128 stands for zero in the data rows.
Here are some points:
[ 97  88 146 144 149  99  89  88 116 146 148 119 128 179 143 108 135 109
 143 135 121 146 162 115  79 122 140 114 148 103 110 138 135 114 117 139
 133 153 150 110 106 139 144 146  95  85 137 129 152]
[147 138 138 105 119 115 133 143 148 148 130 112 116 111 141 175 107 135
 118 127 120 115 131 110 161 104 155 155 115 133 151 140 114 120 131 135
 136 133 108 148 127 118 105 110 126 147 115 122 133]
[ 67  96 138 172 170 100  96 110 123  95  70 160 129 139 120  45 171  73
 131 184 125 157 128 140  78 142  66  78 153 120 106 110 186 146  99 124
  91 120 153  84 163 141 142 113 120 105 108  81  88]
[195 121 147  99 125  83  86 159 155 168 141  37 105  62 215 229 105  84
  42 192  93  99 159 100 202 102 175 229 110 172 206 165 132 106 105 190
  85 148  54 246 178  74  59   1 152 176  48  67 126]
[194 183 102  93  94 141 155 160 138 148 186  72 118 104 154 216  82 182
 103  72 139 102 109 127 192 108 195 215  97 153 167 144  63 121 159 146
 148 148  78 207 113  93 109 130 146 182 138 158 163]
[203 228 100 100  92 169 227 240 135  85  81 160 136  12  91 199 123 158
  70 136 119 103  83 135 207 139  98 194  89 197 175 102 131 130 128 119
  67  69  48 171 205  85  59   0 205 249  66 100  58]
[177 210  71  84  85 190 222 181 120 141 171 162 143  96  60 156  80 212
 145  57 161 114  58 141 158 132 156 169  83 151 120 104  67 146 168  97
 167 110 107 130 106 129 131 172 157 192 152 186 152]
[ 84  97 140 162 165 110  90  86 125 134  98 126 130 151 126  82 156  89
 149 167 123 149 146 114  83 120 113  86 167 110 112 115 167 132 113 126
 116 125 166  94 141 140 132 129  97  91 120 113 113]
[ 91  76 174 157 158  82  70 131 133 113  79 118 110 119 163  87 175  60
  94 211  92 138 152 132  97 134  82 111 154 147 146 126 203 135  84 158
  61 133 120 123 179 123 120  64 143 118  81  55  94]
[129 152 132 116 136 119 142 160 136 119 109 125 129 109 119 143 132 124
 110 132 127 126 100 135 162 135 130 150 104 153 149 123 127 137 119 128
 116 117  89 149 150 119 114 100 135 153  98 108 114]
[105 109 133 137 152 116 112 106 116 125 139 121 135 156 143 114 123 131
 141 117 156 144 129 132 102 128 133 119 140 108 118 139 121 138 130 126
 148 140 143 111 112 136 140 171 103 101 143 132 142]
[ 84  81 160 142 148  95  92 103 131 124 107 129 110 146 128 102 155  87
 132 170 100 139 140 120 101 120 116 111 138 116 126 126 178 114 101 143
 109 130 143 108 135 137 130 124 110  92 123 106 113]
[154 118 122 102 111 136 125 117 132 158 168  85 116 133 161 165 110 145
 129  94 127 117 139 126 150 118 166 149 119 130 136 154  85 136 144 145
 149 160 127 164 108 126 131 150 127 129 141 135 165]
[148  80 152 113 128  75  64 111 148 148 145  61 107 129 200 191 114  75
  94 168 110  98 170 111 175 100 167 171 128 131 177 165 136  89 110 165
 100 162 100 203 139  95 106  67 110 109  86  82 133]
[ 94  80 161 148 158  72  53  90 132 141 135  81 118 158 191 132 141  79
 114 182 107 137 179 100 106 113 136 135 151 121 142 158 152  98  96 158
 101 165 121 143 137 122 125  90 104 100  94  82 139]
[ 66  78 149 140 146 139 116  92 125 133 113 149 117 166 109  76 156 119
 177 117 129 146 136 139  64 123 100  69 149 113  89 110 156 138 125 113
 140 122 173  71 102 162 158 190 112  84 150 132 136]
[109  68 157 140 154  93  57  84 145 143 128  75 117 159 196 143 138  79
 100 165 112 123 193 106 123 114 140 129 164 113 148 158 149 111 106 172
 115 165 132 159 136 121 108  95 113  86 103  87 137]
[ 86  72 140 136 151 100  79  76 123 170 154 111 121 183 146  79 125 108
 150 140 143 151 146 127  72 123 147 105 141 103 119 134 144 126 127 130
 161 156 167 105  91 151 158 181  84  76 127 122 174]
[155 168 110 105 115 134 148 172 127 119 141 138 152 115 123 155 113 157
 104 122 135 115 102 131 160 119 141 164 107 148 142 124 101 125 134 125
 135 112  94 144 131 117 109 128 154 176 136 156 140]
[142 141 128 123 120 120 128 143 130 130 134 119 129 113 157 137 116 151
 101 130 138 115 124 141 137 125 124 142 126 143 140 130 115 133 133 128
 138 125 108 136 135 116 123 120 154 160 139 150 130]
[142 134 131 128 118 138 153 170 126  98  97 148 122  90 100 122 144 118
 113 154 101 115 119 138 146 128  86 136 118 144 137 109 153 122 110 130
  89 106 108 123 174 124 119  58 154 160 108 109  79]
[168 176 100 117  97 157 177 132 112 149 154 123 129 113 121 182  89 174
 132  70 151 119 129 128 153 120 151 152 129 125 129 127  84 121 159 112
 152 129 127 138  98 116 121 162 146 159 162 168 155]
[ 90 108 119 130 149 140 121  83 101 122 151 144 144 179  94  77 128 147
 174  94 150 150 132 120  76 148 135  71 140  84  80 118 122 148 147 107
 172 134 182  67  87 157 172 225  97  67 173 170 152]
[189 136 138 102 113  96 104 157 160 148 138  50 106  78 217 226  92 101
  56 155 109 102 166 113 208 112 163 203 119 164 201 159 128 113 120 173
  98 150  73 233 164  77  70  21 148 177  64  76 116]
[110 123 143 132 133 125 130 139 140 112  82 152 125 107 110 116 157 108
 130 164 109 128 129 122 132 130  98 107 138 124 130 117 166 135 112 118
  87  97 134 112 159 135 112  93 132 143 104 105  88]
[135 117 146 112 130 113 120 173 150 107  93 129 121  87 125 143 144  88
  87 178  95 123 117 125 164 127 102 151 102 148 170 126 165 113 104 145
  82 108  84 162 173 121  86  40 153 161  66  84  93]
[167 132 137 109 115 103 116 163 150 132 118  95 120  85 158 170 117 109
  95 164 106  91 131 109 198 111 147 181  98 144 180 148 130 121 117 150
 113 128  95 177 161 109  99  65 128 159  99 102 112]
[ 97 123 125 148 124 137 130 104 115 140 149 149 131 166 108  89 131 161
 160 101 154 136 113 139  83 137 125  87 134 111  88 114 115 139 139 109
 164 132 165  81  91 151 162 212 119 114 175 164 159]
[ 63  92 130 169 150 118  99  83 117 123 113 155 136 176 117  61 148 105
 165 138 138 167 148 120  64 135 116  76 160  95  88 125 168 135 124 111
 138 131 176  66 116 163 159 164  88  77 139 124 129]
[ 70  61 147 139 152 111  64  65 131 152 151  87 121 191 164  95 141 101
 143 134 122 148 165 111  76 123 150  90 154  94 116 150 141 112 119 145
 147 160 171 115  87 155 148 159  91  60 141 115 158]
[132 159 114 126 119 148 159 137 130 132 137 148 133 133 107 132 119 165
 148  96 162 124 104 135 125 138 144 128 117 125 106 116 101 154 145 124
 155 127 131 115 111 130 139 189 132 134 154 164 162]
[169 178  91  91  94 166 167 129 124 139 197 116 145 153 126 197  76 213
 148  33 163 113 134 121 161 129 178 155 106 115 115 144  43 136 176 114
 186 155 116 151  68 134 141 195 128 139 181 199 183]
[184 143 117  87  99 140 132 129 132 162 174  77 116 117 169 202  87 158
 116  80 137 105 137 122 180 118 192 181 110 139 161 166  72 125 155 151
 160 168 104 193  96 120 110 136 136 150 135 135 173]
[143 153 132 148 132 136 152 175 120  70  52 183 130  63 106 113 170  94
 104 173 102 129 122 133 152 151  48 114 129 158 139 108 171 143  93 129
  54  85 108 119 205 116 106  27 170 160  89  80  46]
[127 149 112 120 107 168 171 147 118 111 111 171 129 115  75 113 139 153
 144 108 135 125  98 138 121 148 100 115 115 137 121 104 124 116 135 101
 116 103 128 111 127 145 126 139 164 150 134 149 112]
[182 156 122  93  94 146 167 180 140 117 149 114 127  88 125 190 107 151
 105 115 114  99 103 131 181 110 145 181  95 162 155 129 101 117 139 133
 122 121  79 164 145 109 106  65 155 181 123 121 106]
[239 218 109  76  85 145 191 249 157  83  87 131 135   0 100 206 112 138
  62 149  90  73  73 131 255 126 117 227  63 192 204 129 117 138 122 141
  82  87  37 205 217  79  70   0 194 245  69 106  64]
[113 136 126 137 133 126 144 112 116 141 134 146 122 147 117 125 117 143
 144 107 145 151 128 125  97 132 129 114 141 111 116 117 128 129 144 108
 140 134 139  97  96 137 139 168 123 122 137 143 137]
[123  91 150 120 139 114  93 104 131 137 114 106 110 132 167 115 146  84
 127 157 106 130 148 119 127 124 131 120 143 123 140 146 155 130 111 155
 114 145 140 143 134 129 126 117 125 115 101  96 133]
[197 177  97  74  90 146 165 156 129 150 186  72 121 107 147 216  70 188
 112  66 136  97 119 102 187 119 210 197  93 142 160 161  57 126 176 137
 165 150  90 188  94 109 107 137 142 173 144 168 168]
[ 69 146 129 159 143 171 164 154 105  36  26 255 148 102  11  13 205  96
 153 171 112 161  81 147  84 170  19  50 133 131  83  65 205 133  85  82
  58  61 149  43 184 172 149 104 158 127 117 108  48]
[ 88  84 144 147 153  96  81  83 123 136 131 119 129 164 157  90 125 105
 135 141 147 142 157 131  85 137 134 105 148 105 118 140 128 133 125 134
 150 153 148 115 110 134 141 154  99  82 138 126 140]
[127 139 158 154 153 108 134 185 140  66  10 179 128  54  88  77 200  56
  97 234  64 138 113 129 150 140  35 106 136 163 148  88 232 141  74 138
  24  66 107 108 237 123 102   0 155 161  39  47  26]
[137 117 135 137 136 100  88 118 143 141 129  86 107 118 181 147 133  99
 108 146 110 120 157 119 161 126 147 145 140 142 152 153 135 144 120 164
 111 149 114 174 146 111 118 105 133 127 103 101 130]
[158 140 133 115 120 122 117 134 140 134 130  98 122 111 145 154 107 127
 106 134 116 105 127 119 171 114 161 158 114 127 153 146 117 125 127 143
 141 135 119 152 128 109 115 116 130 135 123 130 140]
[116  92 146 147 144 106 103 128 135 150 113 129 133 127 157 115 137  90
 124 173 123 132 147 126 118 123 107 116 139 123 132 136 150 142 112 132
 107 127 133 126 154 126 111  93 108 118  97  94 110]
[145 166  99 142 119 163 173 166 121  91  97 179 142  86  51  93 151 131
 140 141 133 113  83 147 140 146  91 124 119 147 121  93 136 131 130  98
 116  75 120 110 169 121 119  90 129 154 134 144  73]
[173 149 123 116 115 114 135 174 153 121 103  98 106  62 172 188 115 103
  76 157 114 107 136 127 186 127 131 174 121 170 186 144 142 113 115 149
  82 126  78 203 182  90  80  18 167 186  65  75  94]
[109  99 142 144 148 118  98  99 129 160 146 122 130 164 134  88 132 111
 145 143 129 140 151 107 102 129 141 108 143 103 107 139 138 128 122 121
 140 137 155 109 117 142 147 155 101 101 140 136 155]
[106  71 154 130 148  91  64 100 140 138 100  98 109 134 184 103 155  74
 114 175 100 128 169 118 123 119 123 114 151 122 151 151 172 133  99 155
  95 153 139 139 144 127 118 104 117  96  90  75 125]
12 more points follow, each with its number after it:
[ 77  96 139 146 145 117 108  79 114 123 116 147 123 176 127  71 148 116
 161 136 129 148 141 130  81 140 120  74 171  95 105 120 148 133 123 122
 132 136 169  88 102 147 151 193 133  81 146 138 150] 0
[164 129 119 130 118 113 107 142 141 143 151  83 127 106 155 167  99 114
  94 145 138 105 129 120 165 124 156 177 107 143 169 149 103 107 133 143
 136 126 102 173 141 101 102  86 112 140 123 121 126] 1
[133 125 136 126 133 110 106 142 125 128 123 108 129 114 171 128 125 116
  96 160 124 121 136 142 129 120 111 133 134 137 144 130 126 122 125 137
 121 132 108 138 150 110 115 106 147 145 122 115 128] 2
[111  87 149 165 133 101  69  94 130 148 131  86 106 143 168 126 133 101
 114 168 109 125 175 116 101 122 137 112 157 118 127 146 150 109 116 148
 118 145 154 135 127 119 130 107 120  93 139 110 130] 3
[208 171 109  65  77 155 180 170 151 155 186  76 105  88 157 249  67 187
  99  70 139  94 105 133 209 109 192 212  83 162 176 153  65 127 161 145
 158 148  75 213 108 100  94 117 156 188 123 147 163] 4
[ 78 106 144 177 158 115 110 114 120 105  63 172 123 133 122  53 165  83
 134 172 119 155 144 136  80 149  72  64 170 119 106 104 190 137 111 122
  95 114 165  75 153 146 132 107 119  99 113  96  88] 5
[ 89 117 134 147 138 115 117 140 129  83  81 166 129 114 110  55 163  94
 123 168 118 142 107 155 106 144  78 103 129 150 123 112 180 138  99 116
  89 109 125  93 161 143 141  96 138 123  99  98  87] 6
[194 145  99  87  85 133 126 116 138 187 248  46 128 155 161 220  51 195
 127  41 170  96 125 117 171  98 243 205  91 124 149 164  18  98 180 135
 215 164 109 200  52  97 128 191  99 128 185 191 203] 7
[127 123 122 118 125 129 127 104 112 144 143 129 127 152 136 128 116 146
 147 105 140 131 140 124 119 120 147 118 132 109 113 129 108 132 139 126
 158 143 142 122  90 121 136 179 129 111 140 152 158] 8
[152 199 114 138 109 176 198 204 127  59  46 215 136  44  36  87 172 123
 131 158  89 127  85 153 154 160  45 105 111 174 117  74 179 150 106  97
  64  56 125  94 207 135 119  45 182 183 100 107  44] 9
[180 207  83 106  83 186 219 160 109 131 158 153 140 110  90 181  84 205
 150  39 160 105  92 140 156 133 141 147 107 134 112 112  59 128 172  92
 168 120 126 129  86 120 137 185 144 173 189 196 151] 10
[ 85  96 110 129 122 158 132  71  96 157 197 142 141 212  93  84 116 190
 197  40 159 143 125 135  55 122 151  77 139  86  66 122  88 122 161  93
 214 146 195  52  34 170 194 255  81  68 223 205 195] 11
Which three of these numbered points are nearest to each point below, ignoring the 3 directions in which the first points spread most? Their numbers follow each, nearest first.
[169 146 108 107 108 138 137 139 136 154 164 107 126 116 132 149  98 151
 137 103 133 114 108 131 158 105 163 161 114 137 147 126  98 113 149 124
 152 132 120 148 111 113 124 150 115 142 147 153 162] > 7 1 11
[ 74  96 139 159 145 136 134 115 114 102 104 187 139 154  65  37 178 117
 163 147 118 152 117 140  62 133  58  58 143 107  77  95 173 129 113 105
 127  95 177  47 134 165 160 140 117  92 160 126  95] > 11 7 3
[ 66  87 149 172 158 111  84 109 114 111  93 153 130 144 135  60 169  90
 128 176 132 149 134 155  67 137  78  71 162 120 106 114 169 135 105 118
 106 117 159  76 149 139 142 136 118 110 137 109 103] > 2 5 6
[ 73 119 135 181 156 139 124 122 112  85  41 200 141 134  83  37 183  90
 146 171 123 165 129 153  67 164  45  39 168 113  92  89 201 157 105 107
  88  81 182  56 164 161 137 126 135 109 119 102  72] > 5 10 8
[146  64 167 135 158  29  37 127 162 142 100  36 100  89 232 163 139   4
  47 255  86 111 177 111 171  99 133 196 141 152 217 158 192  96  82 195
  59 150  64 218 209  67  67   0 109 128  36  16  76] > 1 7 6
[167 155 105 102 100 165 168 155 118 120 166 139 136 125  96 144 105 176
 139  78 133 114 107 137 145 127 136 148  95 130 122 130  87 128 149 115
 154 117 121 130 107 127 129 138 140 141 164 160 131] > 11 7 9
[137  68 160 112 141  60  60 122 148 156 149  41  96 123 214 175 126  64
  85 188  81 109 172 112 148  89 156 169 132 144 174 168 154  98 106 183
 100 161  94 193 150 106  96  46 116 123  81  68 125] > 11 4 7
[169 173 103 118  85 153 173 136 124 139 154 124 118 110 125 188  81 177
 120  76 142 107 116 137 155 122 157 153 120 128 135 126  87 110 160 110
 152 129 115 149 100 111 126 161 143 158 157 163 138] > 10 5 3
[101  90 147 126 136 110 103  93 137 160 149 102 107 160 154 135 117 121
 148 113 132 132 141 128  93 113 152 118 139 114 123 146 128 136 134 131
 150 152 151 133  83 132 135 177  99  91 133 136 161] > 4 8 10
[128 160 123 124 119 132 156 180 135  94  86 164 135  87  93 108 149 124
 118 146 113 126  90 150 151 138  84 135 106 164 137 106 158 144 113 120
  86  98  93 127 171 126 126  76 151 168  96 104  81] > 6 4 8
[141 150 129 148 116 136 146 139 119 113  90 150 108  89 117 137 130 103
 116 141 113 125 125 133 142 139 102 124 139 137 133 120 159 116 113 114
  86 112 134 124 154 119 108  89 151 154 113 101  90] > 10 5 3
[122  98 137 119 131 110  95 121 148 150 159  68 123 148 189 176 124 126
 113 126 107 121 160 118 138 103 153 147 140 128 146 155 121 110 121 161
 129 147 118 167 120 125 119  94 113 114 113 108 145] > 11 4 10
[ 96  77 154 147 155  95  72  82 130 137 119 103 121 161 173 127 148  85
 124 155 119 136 173 121 105 130 125 102 160 112 130 148 156 129 110 155
 110 157 146 126 127 129 134 123 107  78 121  93 125] > 10 8 5
[101 138 131 154 154 124 141 137 119 114  80 162 137 114  96 100 153 110
 122 164 129 150 127 130  95 144  84 103 148 132 115 111 168 136 121 105
  93  98 136  98 158 139 118 103 137 141 102 106  87] > 5 8 10
[ 94  73 150 139 154  81  55  69 131 184 190  75 126 197 196 125 110 132
 132 123 151 136 166 135  86 113 173 105 153  97 125 155 114 122 144 139
 180 178 157 121  77 129 148 205  96  80 169 150 189] > 2 6 5
[105 124 141 143 148 134 129 126 113  96  73 169 131 122 102  72 168  98
 135 162 108 141 129 133 100 141  75  67 156 120 112 100 179 138 104 114
  93 110 159  85 152 145 138 136 147 119 121 112 103] > 0 8 10
[116 104 151 148 146  88  91 139 134 121  96 114 117  99 170 111 152  83
  84 205 111 129 137 147 125 125  97 121 150 149 148 128 175 129 100 142
  89 117 112 139 176 102  98  58 149 146  89  83  93] > 2 5 6
[ 75 113 134 161 147 134 117  94 121 134 122 161 150 168  98  78 145 130
 167 130 153 154 125 125  71 149 115  83 146  99  82 110 134 156 126 110
 146 120 170  69  98 153 160 204 106  79 160 154 147] > 8 5 0
[217 142 125  73  86 113 119 152 154 161 190  51 121 100 179 240  70 149
  86 114 125  85 131 122 222  90 208 224  87 140 183 173  76 111 144 163
 161 164  82 215 119  88 101 113 132 157 133 134 168] > 7 11 8
[ 77 147 121 183 135 144 137 103 114 111  97 195 143 167  68  59 149 147
 172 130 142 146 125 135  74 144  92  48 152 101  73  97 155 124 121  96
 131 102 184  46 105 159 164 205 123  84 189 167 122] > 3 10 5
[147 126 113 102 104 140 138 118 125 156 212  93 137 167 132 173  83 183
 149  61 148 120 132 123 131 111 194 146 110 107 117 144  66 111 172 120
 198 151 130 136  61 132 149 198 100 114 182 181 186] > 11 7 4
[122  92 147 127 134  88  95  82 131 152 145  90 117 148 189 160 108 118
 122 126 140 125 166 117 128  99 149 133 139 112 132 161 116 110 128 146
 138 169 133 149 113 118 132 142 104 100 131 114 154] > 10 8 5
[142 121 125 115 139 126 117 130 123 117 119 114 135 121 134 125 115 104
 116 139 119 129 147 114 146 131 137 129 129 123 150 140 127 138 129 142
 132 134 132 145 136 121 117 118 135 119 118 125 124] > 8 0 5
[112 149 134 141 133 166 188 173 118  82  62 207 122  87  61  78 178 130
 153 144 118 137  88 163 109 144  46  85 130 151  98  81 173 174 114  97
  86  69 135  81 176 145 130 105 167 153 121 103  72] > 4 8 9
[120 142 115 109 106 158 158 114 126 156 171 128 122 154 117 149 103 184
 170  52 155 131 111 136 113 128 166 129 120 115 103 132  80 135 164 115
 194 143 151 119  63 149 155 227 113 123 180 183 183] > 4 8 9
[ 78 145 109 142 128 152 153 109 108 104 133 183 143 171  64  55 142 167
 180  80 159 149  94 155  78 149 106  86 124 108  82 109 117 143 143  92
 159 123 161  62  98 167 177 217 114 100 174 169 134] > 6 4 8
[ 70  93 133 148 145 129 112  77 109 125 148 142 144 187 100  57 155 136
 178 113 135 152 130 129  59 122 122  75 151  97  80 111 130 116 136 114
 155 136 171  71  92 156 172 204  88  73 176 157 163] > 11 7 8
[175 163 131  99 112 125 148 182 129 104 119 110 123  67 134 179 126 115
  75 153  93 104 120 124 188 115 119 178 104 162 174 129 133 119 116 151
  95 118  73 177 181  98  85  39 172 184  84 111  98] > 8 11 0
[130 131 143 132 136  95 101 162 143 110  91 118 121  93 150 128 140  91
  83 184 101 126 116 142 154 127 101 158 117 159 171 127 163 124 101 147
  74 130  80 156 189 109 103  33 144 156  63  75  94] > 6 2 4
[170 224  71  90  84 188 222 170 104  98 161 179 156 117  53 141  88 232
 160  19 173 128  52 160 153 142 139 151  83 144 101 105  47 148 172  80
 183 103 110 100  91 139 154 213 153 177 184 214 155] > 6 8 2
[175 154 114  89  95 137 140 138 138 168 215  65 130 135 162 221  74 189
 114  60 145 103 131 107 179 108 209 199  98 138 150 161  53 115 156 155
 175 153  91 192  76 100 127 148 128 147 148 167 182] > 11 7 8
Here are 12 other points, each followed by its number:
[ 99 119 136 124 134 131 135 110 132 138 132 146 132 157 111 125 122 150
 151 107 144 141 131 120 102 121 134 113 127 105 102 135 118 133 137 112
 155 120 148  96  94 144 140 182 105 113 159 151 146] 0
[179 177  94  93  85 174 188 164 122 131 190 122 136 123  96 175  87 205
 142  39 143 114  94 133 159 121 171 164  86 136 120 128  57 125 161 114
 176 120 116 137  92 129 135 164 134 152 192 189 161] 1
[100  82 131 137 144 120  91  73 111 150 149 110 133 172 141  90 117 121
 151 115 135 138 150 118  89 130 152  92 148  91 114 145 120 132 149 132
 174 158 173 104  88 148 147 202  94  70 155 147 164] 2
[ 47  71 141 161 160 104  85  59 114 134 134 143 136 204 127  61 157 110
 164 133 142 159 144 131  53 122 115  69 159  86  88 127 154 131 118 116
 137 151 176  70  93 152 168 193  83  61 148 126 152] 3
[170 139 128  97 113 119 123 147 128 133 159  80 117 103 155 187 104 140
 104 116 104 110 133 121 175 113 168 185 107 142 162 136 101 112 139 158
 124 143  98 193 138 103 112  89 154 151 106 130 144] 4
[142 132 115 101 114 129 130 113 130 151 176 103 138 150 131 155  85 173
 152  70 147 123 130 121 144 110 192 144 110 104 123 157  84 131 159 127
 199 158 143 121  78 134 148 212 101 100 179 173 179] 5
[103  82 163 151 159  93  84 110 133 123  93 118 123 129 167 106 163  69
 101 187 107 133 158 123 116 127  99 102 151 121 139 144 170 122  96 155
  92 137 123 141 160 120 117  81 119  95  86  77 101] 6
[101 151 139 165 137 128 134 157 130  63  52 189 133  93  74  59 181  89
 126 178  98 141 102 142 128 167  55 101 134 147 120  93 191 149  89 123
  70  80 124  86 191 143 134  69 151 129  98 103  64] 7
[121 139 118 150 127 144 159 143 121  92  98 188 143 108  72  74 145 144
 142 125 156 126  94 158 121 142  83 101 117 128 101 109 130 146 122  96
 125  96 140  87 149 135 150 142 131 133 148 140  96] 8
[168 183 106 123 107 154 176 165 130 111 114 152 132  85 104 155 114 152
 116 107 131 125 105 134 157 147 115 140 119 151 134 110 117 140 135 117
 119 105 121 144 140 128 119 103 160 174 116 139 102] 9
[133 169 107 131 128 156 180 148 113 116 122 164 142 126  82 121 125 164
 139 113 152 146 105 135  95 139 110 110 130 129 104 104 123 129 151  95
 132 102 140  89 112 134 125 144 139 154 136 157 117] 10
[106  75 129 111 122 112  86  71 128 178 189  84 120 186 155 136  97 130
 140  91 152 129 151 123  94 112 182 123 138  98 124 154  93 101 140 132
 181 168 159 135  64 132 147 201  99  84 167 155 188] 11
Which three of these numbered points are nearest to each point below, ignoring the 3 directions in which the first points spread most? Their numbers follow each, nearest first.
[ 87 122 107 145 130 152 127  96 109 118 156 161 143 183  95  64 118 180
 183  65 167 148 114 153  77 141 134  75 134  97  76 122  94 152 152  92
 190 136 185  69  75 165 187 245  86  78 203 189 163] > 8 7 6
[ 72  35 185 164 176  60  40  77 139 135  87  98 111 160 198  96 170  41
 107 206 101 146 202 125  97 128 108  85 173 108 137 151 190 120  82 168
  83 150 146 129 155 128 121  76 105  60  92  60 103] > 6 9 3
[153 153 120 134 117 146 149 163 138 110  99 136 120  83 129 141 139 122
 105 140 110 121 121 140 150 137  99 131 135 159 152 116 150 134 118 132
  95 105 115 148 161 117 103  64 165 168  97  95  83] > 9 6 10
[173 144 124  97  98 126 124 134 145 141 155  92 115 109 153 176  92 147
 109 109 124 101 124 120 193 110 175 179  98 134 167 158  94 132 144 152
 152 145 105 173 127 112 113 124 118 141 135 129 145] > 5 2 8
[102 108 157 178 149 104 112 152 138  64  11 192 122  69 122  49 195  48
 106 223  91 135 130 155 120 152  33  83 155 154 136 112 227 143  65 122
  35  98 133  87 231 126 113  30 158 147  78  49  28] > 8 9 6
[125 141 131 129 137 135 136 151 110  87  97 148 137 115  96  99 159 116
 130 151  94 125 123 123 130 135  96 116 126 137 114 105 152 132 118 129
  96 107 130 115 162 133 131  97 149 129 119 122  94] > 4 1 7
[ 80  69 180 133 154  66  54  86 148 156 113  98 117 165 188 134 138  83
 115 176 108 140 176 113 105 100 148 111 148  96 140 164 162 118 101 148
 119 163 139 127 116 133 120 121  98  85 111  90 133] > 0 3 5
[148 124 125 108 114 119 111 107 134 157 174  76 126 162 188 199  92 143
 113  83 136 114 161 117 150 117 184 155 125 114 146 166  76 117 142 153
 169 170 115 183  90 113 126 152 112 116 131 141 168] > 6 9 3
[201 237  66  69  77 200 243 162 115 154 210 134 147 123  86 227  41 249
 148   0 188 113  81 128 166 130 197 184  78 134 111 121  13 127 206  92
 213 132 111 141  51 118 133 218 150 186 191 234 187] > 10 9 0
[154 161 120 107 107 140 152 155 138 133 147 126 135 118 117 161 131 152
 135 101 127 106 104 130 158 109 131 167  99 144 138 127  98 126 131 123
 119 116  87 162 125 120 119 121 139 157 123 145 138] > 3 4 6
[ 82  48 137 115 136 105  65  27 126 208 221  63 116 239 178 137  92 142
 167  73 166 142 175 110  58  98 207 105 146  76 108 163  89  92 156 128
 211 201 175 121  18 156 162 253  70  41 189 167 219] > 11 3 0
[131  88 146 123 137  85  75  97 148 163 167  59 123 167 212 177  97 117
 115 125 128 123 177 108 138 111 173 146 139 114 144 171 100 115 138 166
 145 177 121 176 114 115 122 126 113  98 124 120 166] > 6 3 9
[132 131 126 120 124 136 137 144 118 100 119 131 129 119 108 119 149 134
 131 133 104 125 124 135 130 128 108 129 120 142 136 114 144 129 119 138
 101 112 121 122 143 136 129 104 143 136 119 123 117] > 4 1 3
[161 170 109 119 113 147 160 168 136 116 109 148 138  87 111 145 118 143
 118 123 130 125 115 125 150 148 128 148 115 146 130 129 125 131 127 117
 122 118 120 134 143 121 111  96 144 160 116 126 110] > 9 6 2
[ 88  64 163 152 157  87  57  72 137 140 130  88 126 177 179 117 136  81
 119 147 118 139 191 118 107 121 136 103 158  97 127 163 149 126 109 148
 127 160 148 128 113 140 134 129  96  71 122  98 143] > 6 3 9
[198 181 107  97 101 138 170 169 131 149 154  95 115  92 153 220  74 160
  94  92 149 113 111 120 176 121 166 201 104 161 169 143  79 121 155 132
 142 147  79 191 120  97  91 101 155 188  99 132 140] > 10 9 3
[ 78  89 158 172 160 110  99 117 128  83  53 175 118 123  95  42 178  65
 145 193  87 140 127 141 102 139  65  68 156 121 112 112 207 146  88 126
  79 102 164  63 172 141 149 104 113  84 120  89  72] > 5 2 7
[169 188  98 105 111 180 189 182 119  79 112 163 151  81  62 128 123 161
 129 107 128 114  87 134 174 149 107 128 103 140 127 106 114 151 134 112
 123  85 114 118 156 126 122 115 166 165 140 158  97] > 2 6 7
[164 153 124 113 111 140 142 142 136 121 143 107 142 108 155 182 106 145
 107 100 136 110 142 120 167 128 150 156 119 130 142 149  92 123 134 134
 126 142 106 165 127 114 110 109 137 151 128 131 129] > 6 9 3
[168 111 128  76 100 108 109 121 151 183 193  46 107 139 195 224  67 139
  93 103 138 100 149 111 169 100 209 192 107 133 175 170  75  84 144 157
 157 173  91 213  93 101 100 123 128 143 122 130 176] > 11 3 0
[110 128 116 168 135 142 142 131 117 106 106 172 142 121  68  74 162 110
 148 151 136 125 110 135 103 142  94  96 130 125 105  91 137 125 123 106
 116  88 150  86 146 146 134 118 117 111 145 141  91] > 1 8 2
[101 128 135 135 139 112 125 131 122  97 107 156 133 135 117  85 145 123
 126 137 129 138 116 148 112 134  99 123 127 132 117 117 145 129 119 119
 115 122 126 109 140 133 143 125 127 124 119 119 112] > 3 6 8
[ 62  46 165 152 163  94  64  52 127 143 130 107 114 191 162  89 146  92
 156 142 119 158 179 118  71 120 134  73 167  90  99 157 160 122 114 141
 138 171 179  92 103 165 164 159  78  49 146 105 144] > 1 0 6
[ 97 120 125 139 137 139 132  88 107 128 141 153 126 174 110  95 133 144
 162  98 148 142 129 128  90 139 127  82 144 103  90 111 115 131 142 115
 155 132 166  93  87 146 150 221 124  90 166 162 164] > 6 9 4
[ 46  92 152 188 163 129 108  94 109  87  60 211 140 153  67   0 189  92
 178 160 116 160 129 139  58 148  55  26 159  94  70 106 189 152  94  96
 123  97 207  15 136 183 176 180 101  60 163 128  88] > 5 2 8
[ 87  83 149 131 149 115 105  83 129 156 153 123 128 189 134 125 128 140
 166 103 146 128 143 123  95 108 149 106 132  88  93 145 110 138 135 129
 165 145 162 102  85 142 154 208  95  77 171 156 178] > 0 3 6
[134 178 112 136 114 167 183 159 114  87  90 185 132  87  76 124 131 144
 138 118 133 123  98 144 141 139  87 108 136 142 110  91 139 131 129  95
 115  90 139  97 152 130 126 114 168 172 141 141  97] > 9 6 10
[103 149 130 153 132 133 127 153 132  77  82 162 138 117  95  94 159 114
 132 151 116 139 112 145 129 158  90 108 127 146 121 101 164 150 105 132
  96  99 124 110 165 138 145  98 145 122 118 116  86] > 7 4 6
[121 128 117 116 125 134 131 102 108 148 187 103 136 176 123 147 102 179
 152  78 141 127 132 131 103 127 168 124 128  98 105 131  85 118 159 123
 181 149 146 115  70 136 147 209 111  91 180 180 173] > 4 6 1
[ 73  79 144 163 150 107  86  69 116 145 126 134 113 181 134  62 155 101
 164 148 113 148 159 132  58 132 109  57 170 105  92 122 179 128 121 119
 134 146 195  67 103 158 167 169  92  62 147 111 139] > 9 1 2
[140 111 127  95 103 123 115 107 139 175 182  80 116 144 159 183  90 140
 110 101 138 118 148 118 136 115 176 164 116 128 154 148  94  96 145 136
 157 161 117 176  90 117 117 140 129 136 133 140 172] > 11 3 4
